In the data rows, zero lies at 4.5, halfway between 4 and 5.
Some points, one per row:
[5 5 5 5 4 4 5 5 4 5 4 3 4 4 5 5 4 6 5 5 4 4 4 5]
[5 6 6 4 4 5 5 4 4 5 4 4 4 5 6 5 5 5 5 4 5 3 5 5]
[5 6 5 4 5 5 5 5 4 5 4 4 3 5 5 3 3 6 5 4 4 5 4 5]
[5 5 4 5 4 5 5 4 4 4 5 3 5 5 4 5 5 6 5 4 6 4 5 4]
[7 2 2 6 7 2 7 3 2 2 7 7 3 1 2 2 6 3 2 9 2 9 5 2]
[5 5 5 4 5 4 4 5 4 4 5 4 5 5 5 4 5 6 5 4 4 4 6 4]
[4 5 7 5 2 7 5 5 3 6 4 3 5 4 5 6 5 5 6 3 6 4 3 7]
[5 5 4 6 5 5 5 4 4 5 4 4 5 6 5 4 5 5 4 5 5 4 5 5]
[0 4 8 2 2 4 4 1 5 4 3 5 6 3 7 6 0 1 6 7 2 4 4 5]
[6 5 3 5 6 5 5 7 5 4 4 3 5 4 6 5 5 5 4 4 4 5 6 3]
[3 0 0 5 0 0 2 3 7 2 5 9 0 6 4 4 8 3 2 1 4 5 7 7]
[3 9 7 1 5 5 3 6 9 6 5 5 1 1 5 6 2 1 7 3 7 4 0 8]
16 more points follow, each with its number after it:
[5 5 4 5 5 6 4 2 5 4 4 3 5 5 5 5 4 6 4 4 5 4 5 6] 0
[4 4 4 5 5 4 5 5 4 4 4 4 5 4 6 5 5 4 5 5 4 4 6 5] 1
[5 6 6 4 5 5 2 4 6 6 4 7 7 8 3 4 4 4 6 5 5 3 3 1] 2
[4 5 5 5 4 4 4 5 5 5 4 3 5 5 4 5 4 6 4 4 5 4 4 4] 3
[3 4 5 4 5 4 4 4 4 4 4 3 5 5 6 5 3 4 4 5 4 3 5 4] 4
[2 9 7 0 4 6 0 6 9 8 7 9 6 6 2 5 1 0 7 2 7 2 0 2] 5
[5 5 4 5 5 4 5 5 4 4 5 3 5 5 6 4 5 6 4 4 5 4 7 4] 6
[5 6 5 5 5 4 5 5 2 5 5 6 2 5 6 2 3 6 4 3 4 4 3 5] 7
[1 3 6 1 2 4 3 3 3 4 1 2 6 3 5 4 2 0 4 6 4 3 6 4] 8
[5 5 4 5 5 4 6 4 4 4 4 3 5 5 6 5 4 6 5 4 5 4 5 4] 9
[0 2 6 1 1 4 4 3 5 4 1 2 6 4 6 5 3 0 4 5 4 3 6 4] 10
[4 5 5 5 4 5 4 4 4 4 4 4 5 5 5 5 4 6 4 5 5 3 5 6] 11
[5 3 7 5 0 8 5 6 2 6 6 4 4 4 1 8 7 5 6 3 7 4 2 7] 12
[4 5 5 6 6 4 4 3 7 6 5 4 4 6 3 5 5 4 5 4 6 5 3 6] 13
[2 4 6 2 2 4 4 3 4 4 1 2 5 3 5 4 2 1 5 6 4 3 6 4] 14
[5 7 5 5 4 5 5 6 2 5 4 6 2 4 7 1 3 6 4 3 3 5 3 4] 15
Which three of these numbered points are nearest to each point below, looking only along the 8 directions in which the first points spread most? Their numbers follow each, nearest first.
[7 2 2 6 7 2 8 3 2 1 7 7 2 2 2 2 7 4 1 9 2 9 5 3] > 1 7 6
[2 9 8 0 4 6 0 6 9 9 6 9 5 5 3 5 0 0 8 2 8 2 0 5] > 5 13 2
[7 3 8 5 0 7 5 7 2 7 6 6 5 4 0 9 5 5 7 3 7 5 2 9] > 12 3 11
[6 3 7 4 2 5 5 6 4 6 6 5 4 4 2 7 5 5 5 4 6 5 3 7] > 12 3 11
[4 7 6 1 4 5 1 5 8 7 6 8 7 8 2 5 3 2 6 4 5 2 0 2] > 5 2 13
[6 2 5 6 6 5 1 0 6 6 5 7 8 9 0 4 6 1 5 5 5 4 2 2] > 13 2 0
[4 6 4 5 5 5 5 6 2 5 4 6 2 3 7 2 2 6 4 4 4 4 3 4] > 15 7 3
[7 2 1 6 7 2 7 3 2 2 7 6 3 2 2 2 7 4 2 9 2 9 5 3] > 1 6 7
[5 5 5 5 4 6 5 3 5 4 3 4 5 4 5 5 4 7 4 4 5 3 5 5] > 11 0 3
[7 3 3 6 6 5 4 5 6 4 4 3 7 7 4 4 6 4 5 4 5 5 6 4] > 6 9 1
[5 5 4 5 5 4 5 4 4 4 4 3 5 5 5 5 4 5 5 4 4 4 5 4] > 9 3 1
[3 6 4 5 4 5 4 5 4 5 4 4 4 4 5 5 5 6 5 4 5 4 5 5] > 3 11 0
